In the rows, zero is written as 128.
Each path below is one point turned by a fixed rotation once a step. After each direction that follows a path, write how fast that rotation turns it, in deg/step (0 if it stays still).
Each turn is a multiple of 5 degrees from 10 to 175, or 0.
Each row of a path follows its step; steps can be skipped.
Path 1:
step 2: [131 134 126 125 134 137 117 125 144 133 125 129 122 115 137 127 115 128
 127 126 131 126 130 126 125 121 139 139 122 127 135 118 125 139 133 129
 131 126 125 123 133 132 135 134 127 130 123 118 130 127 129 137 134 128
 121 106 117 139 133 129 136 124 123 136 133 131 131 129 130]
step 3: [119 129 119 122 131 132 134 127 125 125 117 125 120 135 124 135 125 122
 115 131 145 128 127 125 138 139 129 128 117 121 134 130 132 133 128 129
 115 126 126 143 132 130 135 118 136 117 120 130 130 126 125 136 135 122
 128 115 120 136 128 135 127 129 130 132 135 122 129 115 128]
step 4: [131 128 122 118 127 114 134 119 134 120 131 127 121 128 128 117 140 120
 123 124 134 121 137 125 130 125 135 122 123 132 120 134 128 135 130 125
 138 127 124 130 147 124 126 117 115 117 124 124 133 130 130 132 130 133
 128 117 118 124 130 133 132 138 126 130 127 137 116 128 138]
step 5: [118 122 120 119 125 130 121 135 142 131 121 122 132 118 125 129 122 121
 137 111 125 132 124 121 121 119 134 129 122 126 122 123 114 135 123 125
 141 129 126 142 124 125 125 129 129 121 121 138 134 123 122 131 137 124
 129 117 122 126 135 126 125 135 120 127 133 123 125 121 128]
step 6: [119 112 121 121 132 131 133 130 130 128 121 119 111 135 111 122 124 129
 120 132 123 132 134 124 126 122 133 127 121 122 123 138 129 139 127 126
 130 122 124 124 135 124 120 126 135 125 113 128 137 121 121 133 128 127
 118 137 132 131 120 137 121 120 133 134 136 134 131 118 127]
step 7: [122 120 126 116 120 131 123 121 145 122 127 121 126 118 119 121 129 124
 118 129 134 124 118 130 128 126 123 123 126 139 125 121 131 135 133 121
 125 124 144 121 124 125 129 128 117 129 122 128 131 127 131 130 127 136
 115 121 128 127 125 135 134 132 123 126 139 145 126 139 136]
step 11: [120 129 134 128 125 128 126 111 136 126 119 132 127 133 130 128 134 118
 123 138 138 136 141 128 136 128 139 134 126 122 127 133 139 144 126 131
 128 120 118 126 132 124 137 126 129 129 127 126 120 132 131 115 131 127
 114 137 119 132 124 136 121 125 124 140 132 122 128 121 130]
step 14: [125 124 126 133 132 132 126 112 139 115 130 123 127 129 123 119 129 124
 140 122 125 118 130 113 126 129 145 131 124 130 122 127 129 136 125 124
 119 130 122 122 134 132 125 131 125 128 125 129 134 123 124 122 121 130
 122 126 114 126 125 133 118 119 129 143 127 135 121 123 143]
step 16: [125 127 131 119 133 123 136 111 131 126 120 124 113 141 119 119 129 133
 120 128 132 117 127 133 141 121 134 126 112 128 124 124 127 137 119 127
 136 119 132 131 129 121 121 132 132 121 123 121 115 127 119 119 125 128
 124 126 138 123 132 122 123 124 129 123 134 123 124 126 130]
step 18: [113 123 124 131 134 126 127 139 144 132 129 128 112 128 122 126 130 125
 128 138 125 130 117 125 127 133 135 115 128 125 137 127 124 128 128 136
 132 124 132 124 128 123 133 125 124 120 127 124 122 129 124 123 139 109
 113 134 118 122 131 123 120 133 131 133 127 119 134 127 120]
Speeds:
[129 127 130 127 128 130 128 127 129 127 132 127 130 129 124 126 124 129
 128 129 129 127 127 128 127 129 128 128 126 131 125 125 126 127 128 127
 126 127 127 127 125 125 126 126 127 129 128 123 128 128 128 128 128 128
 128 130 131 130 129 125 127 127 126 129 127 129 129 127 126] => 45
[127 130 128 128 127 127 127 127 128 126 129 128 128 126 129 126 131 124
 128 128 130 128 130 125 127 131 128 125 130 131 127 126 126 129 127 129
 129 130 128 124 126 128 130 129 127 131 129 129 129 125 131 126 130 128
 127 129 128 129 129 129 128 128 129 126 126 126 126 125 128] => 110
[127 129 126 127 129 130 131 126 129 126 129 127 127 127 127 129 127 126
 129 129 125 128 127 128 129 126 126 127 125 128 124 129 126 129 127 129
 128 128 130 130 131 130 128 129 129 128 130 127 128 125 128 129 131 131
 130 126 127 127 126 126 127 129 130 129 127 128 126 126 128] => 35
